One turning vector, and how many ticks it has turned:
The counts run from 0 to 753.
[129 122 120 164 144 128 117  57 157  90 159 129 109  96 124 137 129  92
 135 138 117 139 145 101 149 116 162 169 119 139 144  80  86 199 151 111
 135 146 130 118 101  99 123  83  83 116 148 128 118 116 125 127 118  57
  89 107 153 155] -> 356
[102 128 138 154 159 143 128  68 145  97 110 164  83 128 127 156 134 121
 168 120 138 134 122 100 168  88 165 157 116 126 142  82  78 150 168  77
 184 116 116 108 110 149 147 106  85 132 150 119 117 144 129 121 123 113
 100 111 117 151] -> 343
[128 163 138 160 142 106 128  53 176 121 147 104 122 158 136 125 141 129
 144 122 156 139 156  97 168  87 162 143 133 128 158 106  76 169 144 100
 121 158 110 102 113 123 136  92  87 102 149 110 127 151 134 106  98 102
  83 110 125 130] -> 320
[113 156 143 172 160 136 124  67 191 115 159  94 112 145 107 121 133  92
 137 118 136 127 139 122 129 119 175 142 114 130 135  73 109 183 141 126
 112 147 111 115  96 124 138  86  79  92 152 113 124 129 123 121 104  70
  79 128 155 132] -> 683
[ 92 168 167 155 162 115 119 110 176  94 139 140  90 130 145 129 144  63
 168 139 129 121 119 132 132  96 167 145 118 123 133 108  80 128 163 149
 129 114 102  82 152 133 166 125  73 155 124 113 115 150 108 124  91 119
 106 153 148 137] -> 335
[111 132 124 157 133 122 169  72 145 110 141 105 114 155 136  84 125 139
 121 143 146 137 160  98 194  86 157 159 138  87 150 120  86 164 128 114
 126 140 120  96 100 117 126  91  58 118 147 110 137 137 119 116 124  89
 110 107 124 146] -> 642
[110 136 130 155 152 153 137  59 130  86 130 151 111 144 116 133 124 107
 157 127 127 144 139 109 153 106 164 192 113 110 137  86 109 179 163 131
 163 112 127 120 115 130 130 106  77 118 177  96 114 109 140 122 135  98
 102  87 126 178] -> 572
[114 130 149 132 145  85 154 128 179 116 133 145  92 120 131 119 125 116
 155 133 118 151 129 106 185  87 151 133 133 105 162  94  67 151 142 112
 116 140 101 106 156 146 155 107  81 151  87 157 122 126 116 118  97  98
  96 141 178 102] -> 295
[140 144 127 124 130 128 153  82 164 119 130 163 110 142 110 122 114 157
 154 127 142 158 162  96 197  79 137 156 146 122 142  77  88 191 131  99
 140 138 123 101 121 143 143 109  67 118 140 126 124 103 130 120 124 107
  88 112 145 121] -> 419
[113 165 143 154 163 135 161 102 157 101 143 170 101 115 148 121 119 165
 162 148 133 150 123  96 187  75 167 136 113 110 150 121  68 184 158 106
 166 139 111 105 143 150 156 117  82 153 109 110 143 135 125 103 122 102
 114 128 148 140] -> 447
[100 150 138 156 165 125 117  74 183 125 119 120  74 142 106 136 127  68
 168 103 142 144 140 119 135 110 159 152 123 136 129  73  91 140 158 108
 131 123 101  86 118 149 154  93  83  96 142 116 108 136 131 126  94 114
  95 113 139 139] -> 332
[103 133 153 136 157 122 154 140 160  93 134 152  86  95 121  91 105 108
 161 157  97 132 112 120 176 115 143 143 120 108 150  90  79 160 142 145
 123 120 124 116 135 137 151  97  76 168 108 153 117 117  91 143 111  86
 105 141 182 110] -> 265
[ 89 165 168 126 163 119 150  99 163 129  98 169  76 134 110 127 131 118
 175  95 140 180 133 127 162  86 151 160 115 101 140 101  89 156 161 110
 152 124  97 101 148 172 162 116  83 121 151 135 115 129 138 123 116 133
 119 101 153 147] -> 436
[ 85 115 151 147 172 103 124 106 150  89 113 164  84  98 147 126 131 101
 170 152 116 130 103 109 156  98 162 142 103 101 175 116  61 137 168 116
 144 131 116 134 152 135 141  93  91 173 125 145 113 161 109 131 117 103
 104 123 154 145] -> 143
[125 132 146 139 153 114 149  72 172 121 145 146  96 130 101 140 120 126
 147 112 132 173 137 121 182  93 159 137 110 125 149  68  88 197 150  97
 137 164 119  91 112 143 150 102  71 109 126 141 149 130 121 114 113  91
 102 121 170 122] -> 98
[117 160 136 176 151 173 163  96 169  88 168 122  98 150 119 102 108 123
 136 126 118 144 127 110 164 106 165 156 139 106 130  64 121 199 138 123
 147 131 108 115 104 139 136 118  80 122 125 107 134  96 135 117 118  87
 111 112 161 143] -> 450
[105 143 125 170 155 142 138  79 169  90 122  96  93 148 143  77 117 100
 140 149 132  88 153  79 141 112 165 164 132 103 154 115  89 142 135 124
 130 118 112 123 106 109 138  66  87 130 158  90 103 131 135 126 112  89
  86  91 122 128] -> 152
[100 129 135 137 158 136 157  97 142  85 126 128  76 107 116  77 115  83
 156 167 119 130 129 124 140 120 149 163 103 113 131 111  89 140 145 171
 138 104 142  71 113 106 140  92  61 136 147 116 110 121  92 157 132  95
 126 110 150 154] -> 596
[105 170 153 144 158 141 164 102 157  86 138 130 122 122 144  70 131 129
 149 171 118 104 136 120 155  97 137 157 110  77 160 136  77 176 133 179
 125 121 104 141 127 127 133  97  79 164 161 103 132 125 113 124 118  85
  90 118 146 126] -> 609
[ 92 161 166 107 164 115 124  87 152 112 112 178 102 142 111 147 143 109
 185 114 141 154 124 127 172  85 142 178 119 114 146 101  73 160 153 129
 155 114 112 106 139 165 155 115  73 141 163 133 104 129 131 124 111 142
 100 112 141 152] -> 208
[116 143 139 133 160 140 124  76 154  99  91 151  95 131 127 103 133 136
 170 141 149  93 149  83 161 109 140 164 120 112 159 108  64 134 142 116
 160 106 118 124 113 138 151  78  91 128 183 101 108 123 127 128 121 111
  85  98 111 129] -> 378
[ 86 172 159 149 159 141 139  87 162  91 135 136 115 170 117 118 132  74
 155 129 129 134 135 133 136 101 157 187 137  96 117 113 112 156 154 169
 133 116 111 104 123 126 142 123  59 133 179  98 114 124 135 121 119 122
  98  93 124 177] -> 211
[ 90 109 135 137 153 152 168  82 124  92 115 152  76 127 109  98 109 114
 153 138 114 140 133 112 169 114 142 178 111 112 147  81  99 156 146 125
 169 102 134 104  99 133 132  89  60 123 163 123 112 115 118 149 138  93
 120  87 138 157] -> 601
[ 86 147 165 142 176 161 164 122 139  79 128 165 102 140 137  92 120 114
 164 154 112 122 114 127 154 103 141 175 115  91 147 101 100 157 138 158
 144  96 114 144 122 145 135 104  66 172 154 115 102 115 120 136 138  98
 100 107 152 146] -> 603
[ 84 149 147 150 146 104 130 101 169  87 125 139 119 162 145 115 150  69
 150 143 131 116 121 133 158  86 155 165 145  96 131 123  80 114 142 164
 112 106 112 102 136 114 146 117  54 173 153 119 111 146 107 126 101 122
  92 126 129 150] -> 533
[ 89 131 152 140 140 114 119 127 176  99 126 147 111 153 126 137 123  59
 156 129 110 121 121 127 166  99 147 166 159 106 136  64  88 134 143 138
 105 102 121 114 133 129 151 118  69 169 121 148 108 115 104 143  88 106
  83 132 171 124] -> 527
[ 86 169 154 176 166 121 122 110 181  99 145 107  82 149 136 125 124  35
 165 133 117 117 128 134 123 113 173 155 136 117 128  97  96 140 157 150
 112 107  99  84 130 134 152 109  65 143 126 111 113 144 109 128 100 104
 102 131 154 146] -> 334
[ 72 118 149 152 159 122 172  97 147 106 122  97  90 162 137  63 118 102
 141 152 126 117 136 123 161 106 154 160 129  83 146 123 101 124 131 152
 117 106 112 110 107 118 130  87  56 139 159 123 121 144 103 138 118  91
 115 111 136 145] -> 275
[105 114 141 116 152  98 173  98 150 126  96 141  61 121 121  95 112 124
 161 124 129 162 151 109 193 100 140 148 120 102 155 113  76 131 139  99
 146 130 126  76 139 143 153  94  64 129 131 152 117 131 111 151 119 117
 117 106 145 127] -> 629
[125 122 122 119 147 125 145  86 167 120 125 141  85 118 101  99 117 131
 148 118 116 152 154  98 170 126 136 161 128 103 160  77 101 186 130 121
 107 131 125 124 120 140 137  79  90 100 148 138 109  98 137 134 113  84
  88  87 175 105] -> 618
[ 90 132 155 140 141 100 126  87 160 111 106 116  89 179 111 124 133  76
 151 119 146 123 157 131 156 102 155 175 144 112 129  80  85 118 138 123
 117 113 120  82 113 118 139  91  48 111 168 121 108 135 112 139 103 121
  94 107 141 144] -> 531
[ 98 144 150 146 160 126 166 106 161 102 123 162 113 144 137 105 136 152
 151 133 119 132 123 108 191  73 148 147 138  78 179 107  79 170 142 117
 133 133  94 167 137 162 132  96  93 167 138 136 126 135 135 116 112  98
  85 114 163 118] -> 283
[105 176 172 132 177 106 127  98 187 136 118 141  92 138 107 138 133 109
 173  99 135 165 128 136 156 103 145 139  92 123 147  80  80 168 152 116
 130 142  90  99 130 174 157 107  84 119 131 135 115 136 124 121  99 116
  97 126 176 117] -> 103
